A single turn carries every row of the set below to another of its rows. Some are shown first; where does it send the rows asked next?
saf: [-16 -17   2 -61 -15  -8  -4  16  15 -21 -15 -11]
vob: [ 17 -24  32 -44 -18  -4  39  25 -18   3  -6 -11]
Vipu: [ -7  23 -12 -55 -25 -18  21  19  10 -38   5  -8]
fiv: [  9 -20  22 -33 -36 -10  27  21  35  16  25  23]
lafiz: [-12   8  -8 -44 -26  -7  -7   3  16 -32  14 -16]
boned: [-16  -2  10 -23 -55 -20  32  -5  15 -31  21 -13]
nodig: [ 12 -12  22 -37 -29 -22  43  30  32  13  18  26]
Ralom: [  6 -25  21 -28 -34 -19  26  15  42  14  23  16]
Popeg: [ -5  14  14 -30 -56  -8  33  10   1 -33  28   3]
fera: [ 29 -11  31 -43 -37  18  38  -6  12  -8   1 -22]
kodas: [ 15 -12  24 -36 -36 -11  32  26  35  13  25  28]
varu: [ -3   2   2 -64 -25  10  -5   9  27 -28  -7  -8]
sekiv: [ -9  13  -4 -46 -19  -8  -8  18   1 -29  19  -6]
Gor: [ 47  -7  31 -42 -46 -21  32  -1  11   4  -8   0]
Foleg: [ -3  10  -2 -70 -22  -6  21  20  26 -34 -17  -5]
San: [ 40  -9  35 -36 -25 -38  25   1   8  10  -5   0]
simer: [ -9   5   4 -62   0 -19   6  11  29 -27 -16 -11]
vama: [-18   9 -12 -48 -14 -32  15  14  11 -33   1 -15]
defuz: [-15   9  22 -14 -28 -25  13  -8  11 -23  35  -7]
dirav: [ -8   1   4 -68 -15  -4   7  35   3 -26 -12   3]
durib: [-24  -8  10 -23 -40 -38  36  15  -8 -25  17  -6]
tik: [ 30   2  43 -36   2  -5  30   1   4   2   8 -13]
Gosiz: [-19  -7  16 -21 -42 -15  15  17 -14 -19  30   2]
Timu: [ 38 -21  31 -40 -42 -22  21  11  -7  12  -7   2]
nilom: [ 36 -28  29 -38 -42 -32  22   7   0  11 -12  -5]
fel: [ 29  -8  28 -47 -35   7  52   2  12 -10  -7 -21]
Pim: [ -9  22  18 -22 -27 -38  36   9   3 -30  26   2]
bokel: [ 11 -35  32 -39 -19  -3  33  12 -10   6  -5 -22]
pubug: [ -8  14 -11 -53 -29  -7   8  27  -2 -34  10  -3]
ril: [ 24  -4  38 -34   5 -17  38  -4  12  -1   0 -20]
pidir: [ 43 -14  31 -37 -47 -20  23  -8  16   4  -6  -6]
nati: [  1  13  12 -62  -2  -1  -6  20  15 -23  -1   3]
nikez: [  5 -22  18 -31 -34 -25  37  14  45  12  17  16]
Dilun: [-21  -5 -14 -45 -28 -18   4   8  13 -31   3 -22]
foti: [  6 -22  18 -37 -34 -28  43  23  38  10  14  18]
bupib: [ 43 -10  37 -33 -27 -29  15  -2   5  11   0   0]

vob goes to tik
Gosiz goes to defuz
lafiz goes to Dilun
Now find these:
Ralom goes to nikez
pidir goes to nilom
simer goes to Foleg

A single turn carries every row of the set below to another of its rows. Some are shown first; where does it send the rows asked next?
vusip: [ 19   0 -14 -14   6  24  33  10 -13  -2  20  -9 -30  26  39   0  -2 -15
  -5  23   8   3  -8   6 -11]
duku: [ 29   3 -35 -12  -4 -28  -2  25   9 -29  21 -29  -6  13   5  -2  11 -11
  18   9  26   3  -4  20 -19]
nisi: [  0   3  22  16 -20 -28  -6  25   6 -20  20  -2 -15  45  24 -18  14 -20
   3 -17  15  -2  25  29  15]
bonat: [  2 -22  -4 -12  -6 -22   6   6   1 -41  32   0  11  15 -11 -19  20  -7
 -41  -3 -18   7  17  31   5]
zok: [  5 -12 -20  33   3 -18  -1  19 -18 -27  -9  -3 -24  13  12  17  13  11
  17  -9  -4  32  10   4   7]
lim: [ 24  -9  -4  33   2 -35  -4   4   1   6  27 -33 -10  -9  10 -26   6 -26
 -16   4  26 -17   7  27 -17]
Zabop: [-10   4 -26 -11  -8  17  26  15 -35  -2   7 -46 -26   4  12  -3   7   6
  -9 -20  37   8  -2   9 -11]
valo: [  0 -31  -7 -14 -14  -1  35  -1  -6   2  22  -3 -28  39 -22  11  -9  -2
 -19 -19  20  16 -23   5   8]
lazil: [ 27 -19 -25  -2  -8  -4   5  37  -2   7  27 -27 -15  -9 -27 -19 -24  23
 -18 -16  14   2  12  -9   5]
Zifaf: [ 18  11  -9  17 -19   4  -6  -7  20 -10  12 -42 -24 -13 -21   8   9  -2
 -11   3   9  15 -11  10  18]
rone: [ -8  -2   2   2 -32   2  27 -10 -26  -8  40 -26   3  40  -5 -28  -5   3
  -6 -20   4 -28  23  -3   9]
gug: [ 30  10  23   8  13 -16  21   3  -2  11  15  -1   3   8  -3  -4  15   0
  -5 -34 -26   1  -7  -2 -26]
Vudav: [ 16  -4   4   5   6 -14  -3   7 -31  -7  27   4 -19  53  44 -11 -18  -6
  -7   3   8  -9  -3 -13  18]
Dano: [ 23 -23  17  10 -29 -17  17 -27 -34 -12  11 -40 -20   2   4 -34  12   4
 -25  -4  20  -7  12  13 -17]
vaveb: [ -5 -36  -8  16 -16 -43  19 -11   1 -19  36 -23 -22  23  13  17   4  13
 -30 -27   8 -12  40   8   1]
Mufu: [  0   3   2   7   9  -2  42  -6   0  26  42 -26 -12  28  11   2  11   9
 -11 -20   4  31  22  19  30]
kekag: [ 36 -21 -13  18  -3  -5   7   7 -16  16  18   0   7  25  17   0  26  48
 -14 -17   5  -6  -8  25 -20]
sigul: [ 13  -1   5  -5   4  -7  -3  23 -21  20  24 -12 -12   7   6   9  46  11
 -35   4  -3 -16  24 -21   6]
Mek: [ 57 -24   0  -5  -3   0  16  15 -11  -5  -3   1   4   1  14  19  23 -14
 -22 -24   5 -14  16  10  22]
zevat: [  0  15 -33  10  -1 -19  -9  19  28 -10   0 -12 -21  36  23 -13  -7  11
 -27  -1 -22   3  16   5   3]

rone goes to Zabop
Vudav goes to Dano
Now find these:
Mufu goes to lazil
gug goes to sigul
vaveb goes to valo

A single turn carries every row of the set below to another of its rows. Some are shown first; where does it send the rows asked next?
ruden: [-17 -22  25  16  12  15  -3  -7  -9  -9 -11  -3  -5  14  -8  23  -8  -4
   9  43 -26  12]
zefu: [ -7 -31  24  13  17  21  11 -15  22  12  -8 -35  -5  -2   0  18  -9  30
  33  16 -46  -4]
Gemiv: [-50 -47  36   4  37  15  19 -13 -14   4 -40  -4 -10  19 -16   1 -18  14
  14  15 -33  -8]
Daz: [  1 -29  -3 -13  12  25 -12   9  17  -7 -57 -26  14   5  -8  29  15  21
  44  27 -22 -13]
zezav: [ -6  -6  27 -14   4  39  56  -6  23  34 -34  -8   2  10 -18   2 -11  -1
  32  18 -18 -38]
Vizos: [-22 -48 -17  16   2  39   2   3   7  18 -22 -20  -4  -7 -12 -17  24   9
  65  21 -15 -28]
Fol: [-26 -22  32 -16 -16  14  12  26  17  24 -30   7 -31   8  12  20  -1  -8
   9  33  11  -3]
zeve: [-42 -13   7 -11  23  44  40  -5  32  21 -38  17  -4  -6 -12  -1 -33   8
  30  22 -21 -42]
Vata: [  1 -29  -4 -10   9  28 -10   7  15  -8 -53 -24  18  -1 -11  23  13  23
  49  35 -22 -14]
pebat: [-33 -39  33 -35  -5  32 -20   4  16  38 -11  10  -7   7   4  24  -5 -15
  40  26   2 -32]
Zafa: [-41 -51   4 -17  20  21   2  -8 -15  11 -69  -3   1  11 -10  -7  23  25
  50  12 -10 -24]
refon: [-14 -29  18 -16  -5  -5  -1   5  -2   7 -31  -4 -21  -6 -35 -25   4  25
  34  60 -21 -28]
Zufeb: [-13 -37  -2 -11  13  19 -10  19  -9  15 -45 -13 -20  -9 -19 -25 -32  22
  24  46 -26 -39]
tet: [-17 -36  16  -8  22  37  48   2   6  25 -20   3 -44  -5 -12  35   5 -18
   4  13 -13 -23]
mok: [  9 -40   6 -20  -2  11  11 -16 -14  21 -29 -14  -8   6  -1 -22  -1  24
  22  51 -24 -46]
buze: [-42 -18  35 -24 -17  16   3  23  16  20 -28   9 -18   3  15  11   0  -6
  31  39  13  -6]
vulus: [-20 -50 -11  18  18  29  18   6  -8  -7 -44   4   9  21 -18   0  18 -16
  27  47  -2 -17]
bezu: [-26 -38  29 -36  18  34  12  13  16   8 -22  -9 -40 -11 -10  51  -1  -9
  11  10 -23 -22]
tilek: [-46 -22   9 -11  21  31  45 -10  35  18 -38  25 -19  -2  -4   3 -24  15
  10  19 -21 -36]
fimeg: [-39 -44  22  16  17  22 -12 -14 -10  36  -4  -8 -30   2  -4  -3   0  13
  37  -1 -26  -4]
tugak: [  2 -55   6  -8  20   5 -14  -4   0  42 -36   5 -14  -3 -23  -3 -10  25
  31  57 -11 -39]
liv: [-36 -37  26 -33  11  22  32  -2  14  12 -22   0 -47 -12  14  37  16   6
  12   9 -14 -18]
likup: [-40 -41  27 -34  -7  31 -19  -3  24  27   0  13 -22   3  -1  19  -3 -12
  28  14 -14 -38]
Toko: [-34 -25   9 -13  14  40  37  -1  22   3  -2   3 -45 -20 -14  25   4 -12
  15  13 -29 -28]
demop: [ -2 -13  30 -17   3  38  43   2  30  32 -27 -16 -11  11 -30  14 -12  -4
  21   8 -28 -37]
Zudur: [-42 -49   4 -20  19  20  -1  -9  -8   6 -68  -4  -2  14  -6  -4  28  27
  46   6 -14 -23]
Mav: [-23 -48 -19  20   4  38   2   5  14  14 -18 -20  -7  -4 -17 -15  26   3
  61  18 -17 -28]
mufop: [-19 -49  -8  13  15  30  14   6 -14  -8 -47   2  15  18 -20   1  12 -14
  31  51  -3 -18]

zezav goes to buze
ruden goes to Gemiv
tugak goes to mok
Now find these:
Zafa goes to Vizos
bezu goes to tet
Mav goes to Daz
likup goes to demop

